In the rows, zero is written as 128.
First come named turns, each shown by rows before and after it. For each pair of rows after them, which turns, in which order, take the first row to the second? The first pair is done for you.
C:
[119 162 122 159 151 135  88 133  88 128 125  87  84 166 166 112] |-> [121 168 113 165 147 131  89 132  92 122 124  98  79 168 169 108]
[132 116 125 129 152  90 120 135  88 142 130  71  67 171 143 137] |-> [150 141  93 153 169  87 138 119 100 117 118 114  67 173 150 119]
[147 112 113 146 141 106 143 121 137 127 134 160 132 127 105 123] |-> [139 120 122 158 124 123 135 124 153 135 132 161 148 113 118 118]
[131 150 138 154 113 127 115 140 128 120 113 135 120 155 159 135] |-> [126 144 146 144 112 128 109 143 120 131 115 120 120 153 154 136]
H:
[126 139 110 131 133 123 123 121 131 119 129 145 128 136 126 129] |-> [131 131 115 123 135 121 120 118 120 121 134 139 119 136 118 134]
[140  87 156  84 123 117 134 112 119 159 132 108 155 116  70 133] |-> [127 102 154 106 105 131 147 114 150 159 120 132 181  96  81 121]
[137 132 144 113  62 140 100 129 124 105 120 111 169  90 164 155] |-> [141 153 125 133  70 141 112 121 128  87 111 134 168  94 174 144]
S:
[ 98 149 131 167 102 143  96 147 121 119 132 107 128 134 172 133] |-> [117 160 104 173 125 130 107 135 109 100 133 130 108 150 175 120]
[155 161  83 152 170 103 135 108 108  98 126 155  89 151 164  85] |-> [109 153 130 153  94 159 145 124 181 139 119 152 176  81 153  98]
[131 147 116 141 144 113 126 130  91 124 132 116  94 154 144 121] |-> [122 158 115 156 118 133 153 117 148 115 117 161 144 115 135 112]
[136 134  89 135 152  98 123 104 116 127 149 146  86 139 120 124] |-> [109 129 113 142 101 132 133 105 176 140 140 157 146  96 107 127]
Now pairs of rows:
(2 to 3 turns a pair)
[136  98 173 141  85 123 119 143 126 161 144  68 123  66 134 129] |-> [158 105 139 145 110 103 163 112 162 117 136 149 149  47  98 114]
C C S
[120 117 133 117 114 128 147 101 154 130 133 178 172  86  86 142] |-> [116  96 148  97 112 121 134 109 139 148 142 151 163  86  74 153]
C C
[119 180  99 175 136 152 130 145 110 119 120 125 101 181 188 119] |-> [138 166  76 156 158 132 171 119 133  95 117 184 120 164 138 110]
H H S
[142 117 119 109 117 104 155 128 155 161 101 136 144  91 105 120] |-> [154 115 111 104 141  86 133 132 109 159 112 103  98 124 117 126]
S H S
[137 162  72 135 163 128 135 104 137 100 100 192 140 135 109  88] |-> [ 98 101 155  81 113 149  80 146 108 182 129  77 142 120  97 135]
C C C
[145 154  97 166 131 150 111 127 164 119  97 158 106 140 170 106] |-> [155 135  93 143 131 140 135 114 182 115 104 185 125 122 131 106]
H H S
[107 166 151 170  81 153 152 126 170 121 108 112 148  86 172  84] |-> [168 130 105 116 165  81 177  90 113  82 128 145  86 123 111  85]
C C S
[143 159 111 134 159 125 138 118 112 127 166 177 141 130 148 112] |-> [129 141 129 123 133 139 141 124 134 143 171 174 178 102 134 120]
H S
[127 168  91 154 151 102 140 129 106 134 163 102  75 169 173 125] |-> [134 153  84 144 164  90 145 121 101 127 163 109  73 167 158 130]
H C
[124 154 125 148 127 125 143 131 146 116 111 145 131 138 144 106] |-> [124 142 129 133 123 125 152 126 157 114 117 150 141 126 120 111]
H H S
[128 153 122 136 143 117  92 124  84 139 124  84  63 183 170 117] |-> [132 134 130 112 141 115  95 122  75 149 129  78  59 175 153 123]
C H
[133 170  99 166 137 119 130 113 124 122 119 135 100 143 171  98] |-> [145 158  85 153 145 113 143  96 133 111 119 159 110 135 145  99]
H S H
[132 137 139 148 122 140 100 148  93 152 146  70 104 173 158 136] |-> [148 160  92 173 137 142 157 116 156  98 130 176 154 142 134 105]
C S
[141 115 123 123 133  97 118 133 100 124 137 128 102 170 141 112] |-> [130 115 126 131 105 115 150 127 152 119 128 170 159 131 119 108]
H C S
[131  73 165  90 138 141 113 141 135 151 133 105 119 116 115 129] |-> [125  99 161 114 140 145 102 147 120 151 128  90  92 137 157 124]
H H S
[131 151  95 170 146 139 118 141  88 123 111 125 120 159 191 105] |-> [122 156 102 181 131 156 126 138 113 123 101 140 145 139 190 101]
C S
[119 110 156 120 112 136 116 140 148 139 131 105 157 113 111 126] |-> [133 116 146 121 135 121  98 146 113 131 133  90 119 145 136 123]
H S
[133 178  85 196 109 128 157 117 151  95 115 160 117 145 199 118] |-> [ 98 120 161 151  47 157 134 147 170 166 137  91 165  98 161 152]
H S C
[166 152  87 156 164 114 131 129 107 107 122 134  86 170 166 105] |-> [149  87 149  93 140 111 109 146  90 161 142  67  96 150 119 139]
H H
[116 136 139 118 129 140 100 145 115 114 145  93 109 148 134 125] |-> [128 152 117 133 133 142 132 127 155  86 134 160 136 127 120 110]
C S
[135 135 120 125 134 116 132 134 112 130 122  90 101 150 146 124] |-> [122 134 133 136 119 135 126 141 120 138 123  84 119 142 158 124]
S C S
[137  91 147 140 166 109 100 112  84 140 151  76  78 170 144 134] |-> [145 100 118 146 159 120 161  76 170 103 133 187 153 117  91 117]
H C S
[133 111 172  97 103 151 101 152 133 156 137 116 143 109 139 143] |-> [150 132 144 111 140 124  97 149  94 135 134 111  96 150 167 136]
H S
[128 118 184 121  62 156  92 148 103 179 153  69 147 106 174 174] |-> [198 133  85 117 162  86 165  83 104  77 141 204 122 129 120 142]
C S
[ 86 143 168 140  86 179 110 137 130 130 123 120 176 141 134  96] |-> [104 129 166 119 116 145  91 137  77 135 140  88 124 182 129 108]
S H
[134 112 146 112 118 130  74 156 109 166 135  73 116 137 153 125] |-> [165 133  87 131 146 116 135 116 163 101 117 188 143 115 119  95]
C S
[115 133 131 120 146 154  98 142 113 156 130 115 110 158 158 117] |-> [131 143 103 124 162 146 133 121 143 125 118 173 133 147 133 100]
H C S
[122 122 134  89 135 128 120 135 130 143 156  92 135 141 114 129] |-> [120 142 124 107 137 129 113 135 119 136 146  85 122 150 140 123]
H H S
[117  77 197 110  61 146 130 160 205 180 149 127 190  74  70 158] |-> [138 120 134 153  89 138 174 125 238 119 125 214 197  77  73 130]
S C S
[119 110 150 135  89 144 129 137 168 151 117 128 171  87 117 130] |-> [125  95 162 120 110 128 100 147 114 164 132  76 124 125 123 141]
S H
[130 127 129 114 133 115 113 135 117 131 128 105 117 142 130 130] |-> [124 154 120 139 124 128 122 136 143 121 112 132 132 132 149 117]
C C C
[133 172  66 176 190 117 134  95 126  78 114 166  78 175 152 107] |-> [ 67 105 180 119  84 177 100 142 159 183 135  73 163  98 113 155]
S C
[137 171 115 156 127 125 149 126 138 102 101 165 128 135 160 112] |-> [148 155 120 132 146 105 130 133  97 113 118 125  87 160 159 125]
C C S
[137 142 134 128 137 136 100 148 104 163 126  78  95 138 148 138] |-> [151 162  98 147 143 134 146 120 158 120 108 168 135 113 126 121]
C S
[105 122 167 149  57 161 114 106 202 157 115 104 165 100 144 141] |-> [159 140 105 145 157  90  96  94 103 113 125 102  50 185 163 126]
S C
[154 111 139 113 148 115 135 122  92 141 158 101  84 138  99 105] |-> [126 114 163 119 103 146 124 141 120 165 155  80 121 113 116 112]
S C S
[132 128  97 149 178 101 140 135  99 114 138 134  82 149 133  99] |-> [ 88 139 135 176 107 152 138 150 155 151 126 125 150 106 148 102]
C S
[153  91 165  82 107 143 182 128 175 148 115 137 154  89  97 141] |-> [147 101 167  96  91 156 177 134 186 147 112 133 164  89 113 135]
H C
[133 165  73 184 196  83 168  82 133  50 123 193  94 166 151 105] |-> [ 53 151 177 188  78 165  93 146 150 157 133  54 136 136 210 143]
C S
[103 135 178 135 128 131 117 133 141  85 150  67 172 160 111 129] |-> [117 146 164 142 145 118 112 127 123  70 146  72 144 182 126 121]
H S
[147 128 133 130 157 104 146 123 135  99  90 173 142 140 109 124] |-> [131 118 168 123 144 114 104 146 102 134 105 103 111 160 138 139]
C C S
[105  85 158  96  98 146 121 132 101 149 123 120 116 136 112 142] |-> [133 118 109 125 142 130 135 116  90 104 107 161  85 164 136 115]
H S C
[114 105 147 106  96 148 157 129 189 140 121 145 185  73  83 137] |-> [146  85 119  75 151 100 165 109 147 117 134 163 138 106  53 136]
C C C
[115 122 152 114 121 141 111 140 117 150 133  98 122 118 138 146] |-> [143 123 111 112 157 116 143 112 123 111 128 156 116 123 108 132]
C S H
[138 137 103 143 176 109 114 138  84 105 135 115  86 183 132 135] |-> [ 96 137 142 153  96 169 134 149 176 135 125 133 187 107 123 138]
S C
[127 111 144 121 104 142 144 124 143 146 135 141 129 123 121 121] |-> [122 114 149 122 114 138 126 135 123 149 135 120 108 137 134 127]
H S
[154 131 140  84 122 138 129 141 132 151 127  82 126 134 118 131] |-> [155 145 132 100 127 136 125 142 124 145 117  81 109 148 136 124]
H H S
[112 132 148 131  99 147 126 132 177 142 124 134 176  93 126 127] |-> [150 131 112 117 169  99 108 126  93 118 137 107  88 155 135 126]
S C
[130 134  83 177 168 107 155 114 119 108 132 156 112 142 179 104] |-> [125 138  95 183 155 114 142 121 111 119 134 132 108 144 194 108]
C H
[161 152  77 167 157 155 154 145 123  98 113 164  81 146 155 115] |-> [118 140 134 166  85 201 131 171 155 150 115 111 124 105 169 130]
S H C
[169 132 105 127 159  92  99 122  71 102 151 106  66 177 136 128] |-> [110 119 178 131  57 163  97 146 157 159 143  87 167  96 130 141]
C S C
[141 149 102 160 159 117 122  91 128  95 118 132  91 142  92 114] |-> [113 122 152 142 118 142  92 121 124 151 126  68 107 125  98 134]
C S C
